One turning vector, and how many steps it has turned:
The counts run from 0 to 512.
[143 131 148 121 123  98 104 142 118 105 159 141 124 119 114 125  92  91
 122 102 152 153 119 141 116 110 208 113 152  88 142 142 188 142 126 159
  89]	409
[178 147 131 102  99  86  87 106 115  90 172 108 172 121 210 131 132 117
 152 156 135 111 125 132 141 129 143 128 146 116 117 113 139 116 144 128
 101]	267
[117 119 122 133  98  98 137 140 130 119 153 111 106 126 164 125  61 108
 147  95 115 144 134  94 118 102 139  89 135  52 126  98 141 124 110 153
  79]	415
[186  95 103 127 122 100  95 142 106 108 125  88 118 117 192 110 110  72
 115 141  78 109 111  99 144 124 117  83 121 139 130 115 131 134 116 122
 146]	358
[194 163 120 151 124 113 131 117 121 132 151 110 155 120 202 140 115 126
 117 122 100 161  78 114 103 136 138 112 156 131 124 146 153 114 163  94
 113]	442
[130 125 117 139  99 112 126 139 163 138 147 120  95 119 174 141  87 123
 147  98 132 145 109 115 105  96 141  98 151  35 118 105 141 128 119 143
  78]	417
[170  81 172 117 143  83 115 155 122 118 162 114 122 137 184 136 142 122
 171 145 133 133 110 177  98 134 144 163 142  94 163 137 131 156 146 123
 125]	67
[198 142 147 128  83 104 111 127 120 124 155 138 107 121 173 139 126 153
 127 144 135 113  94  97 160 128 124  72 124 101 114 129 142 128 134 158
  61]	262
[145 132 106 151  83 107  98 143 120 136 147 117  87 107 167 157  98 152
 148 114 167 131 122  88 126 146 125  90 151  83 123 139 124 139 141 169
  74]	339
[ 92 141 123 111 125 116 116 148 113 131 137 144  90 143 173 114 104  98
 110 103 136 108 148  77 115 126 135 101 105  91 140  74 176 121 115 166
  82]	492
[134 126 136 177 117 116 130 163  65 110 150  94  96 153 146 146 153  86
 147 106 120 143 132 103 149 168 126  81 137 165 126 178 149 142 146 145
 148]	49
[154  86 128 114 102 132 109 159 129 153 134 176 107 147 187  95  88 111
 147 106 113  93 132 114 117  94 134 101 162 115 102  78 153 126 116  97
 117]	96
[129 158 136 127 149 116 153 135 124 134 152 117 113 131 144 159 142  59
 129 113 112 170 104 122  93 141 175  98 136  99 154 138 189 156 152 129
  94]	233
[164  62 149 128 121 116 109 164  95 156 127 154  87 140 153 126 109 153
 151 124 137 109 113 122 114 165 120  85 176 122 116 161 152 150 125 142
  85]	251
[ 90 131 197 141 136 120 136 156  82 130 154 117  90 127 187 160 134 119
 169 107 137 128 135 134 141 108 104 103  96 105 129  87 147 121 111 154
 138]	392
[153 107 126 145 144 130 107 131 125 138 128 139 133 120 167 137 104 103
 123  78 101 141 114 136 108 113 165 107 221 110  85 139 180 127 118 104
 122]	508
[142 158 178 115 151  69 123 151  65 107 181 114 135 121 185 139 118 120
 125 141 136 134 135 116 136 131 133 133  82 145 170 114 148 112 144 137
 134]	467
[192 133 144 127  85  98 120 127 106 126 157 134 104 119 164 143 118 145
 136 144 126 115 109  89 170 133 116  65 120 110 116 126 146 129 130 159
  65]	261
[152 101 173 109 121 107  92 152 133 123 141 125 112 138 142 156 118 109
 140 108 134 133 110 149 123 124 161  80 184  80 109 171 133 168 111 151
  80]	330
[128 117 145 147 128 113 163 170 132 146 142 147  71 173 139 133 133  85
 100  84  95 151 134  87 109 140 152 110 145  91 151 140 160 165 144 133
 101]	229
[124 121 141 166 121  89 120 174 155 146 172 104  63 170 162 145 165 127
 119 132 152 151 130 126 116 135 118 136 108  82 137 153 150 139 152 161
 113]	141
[164 130 115 112  86  88  86 127 104 101 178 102 154 126 208 131 121 110
 171 154 128 107 153 116 155 122 119 122 138 128 106  99 128 111 138 119
 122]	269
[186 112 108 139 112 119  52 158 128 117 148 140 112 108 187 114 137 112
 137 123 173  99 105 152 134 103 165 128 159 140 124 132 129 136 139 115
 157]	276
[203  95  95 120 129  95  88 133 120 108 138  93 130 109 176 111 124  65
 126 157  93 123 101 131 135 118 142  97 135 138 128 128 155 137 126 116
 146]	356
[164 122  70 143 148 107  84 130 120 140 145 110 114 112 151 139 135  87
 104 131 125 140 117 110 113 155 154  99 182 140 105 164 196 132 145 126
 122]	432
[109 159 124 113 134 112 110 145 156 162 154 160 100 138 181 127 112 121
 102 105 157 126 125 108  89 110 149 116 137  79 118  91 185 112 131 136
  77]	495
[132 158 135 154 112  94 115 180 132 120 174 126  80 141 165 115 128  98
  99  91 139 128 126 101 161  74 145  74  98 110 120 125 122 106 116 128
 148]	206
[133 111 139 182 111 131 127 133 106 116 128  68 134 162 200 124 132 101
 142 119  88 149 111 130 117 126  90 102 133 121  87 134 174 102 119 140
 148]	38
[141 113 110 165 135 134 126 117  85 115 121 110 127 103 152 148 105  83
 147  88  97 143 121 111 141 130 147  74 188 129  92 131 191 123 112 138
 135]	511
[118  75  79 142 108 112  93 142 128 124 124  90 103 153 191 113 118  99
 145 123 113 107 155 102 113 148 103 111 165  94  95 118 164 129 113 161
 109]	425
[169 133 113 170 130 101 115 168 120 141 143 154  66 109 184 115 114 134
  81  91 138 108 112  81 154  94 131 118 112 127 149  99 138 117 137 127
 153]	284
[174 125 149 170  89 122 101 152 134 105 152 172  97 157 171 103 171 137
 116 104 160  95 121 138 174 105 157 126 152 120 104 130 156 111 133 141
 138]	197
[137 128 142 174 110 117 131 173  71 116 150 103  90 162 147 136 146  99
 134 105 125 138 128  95 145 165 121  73 126 156 130 180 135 146 144 148
 135]	50
[127 144 124 140 124  77 116 155 101  77 179 123 115 141 164 104 138  74
 118 104 127 115 150 105 180 102 163  97 125 134 121 118 142 100 119 130
 163]	203
[150 134 158 128  92 132  88 137 154 143 137 143 102 113 184 157 104 123
 131 106 145 123 120 130 133  74 136 119 133  63 114  73 160 134 115 159
  93]	9
[183  82 151 115 145 104 113 145 101 138 134 161 107 120 156 133 121 150
 130 119 132 110  99 125 123 165 152 102 200 117 130 165 156 149 136 135
  81]	253
[137 123 158  97 137  76 117 128  92 104 161 127 135  91 164 141  75 102
 136 122 114 124 144 112 151  93 151 115 121  97 142  71 168 121 106 151
 105]	4
[122 156 199 120 177 109 149 137  83 104 155 131 132 111 193 145 139  97
 149  96 121 134 100 155 125 109 161 112 127 116 155 104 146 122 119 113
 147]	388
[103 152 169 148 155 143 138 173 100 140 132 161  93 143 171 137 125 105
 116  52 142 135 110 121  86 134 171 111 158 116 152 136 145 148 137 112
 131]	308
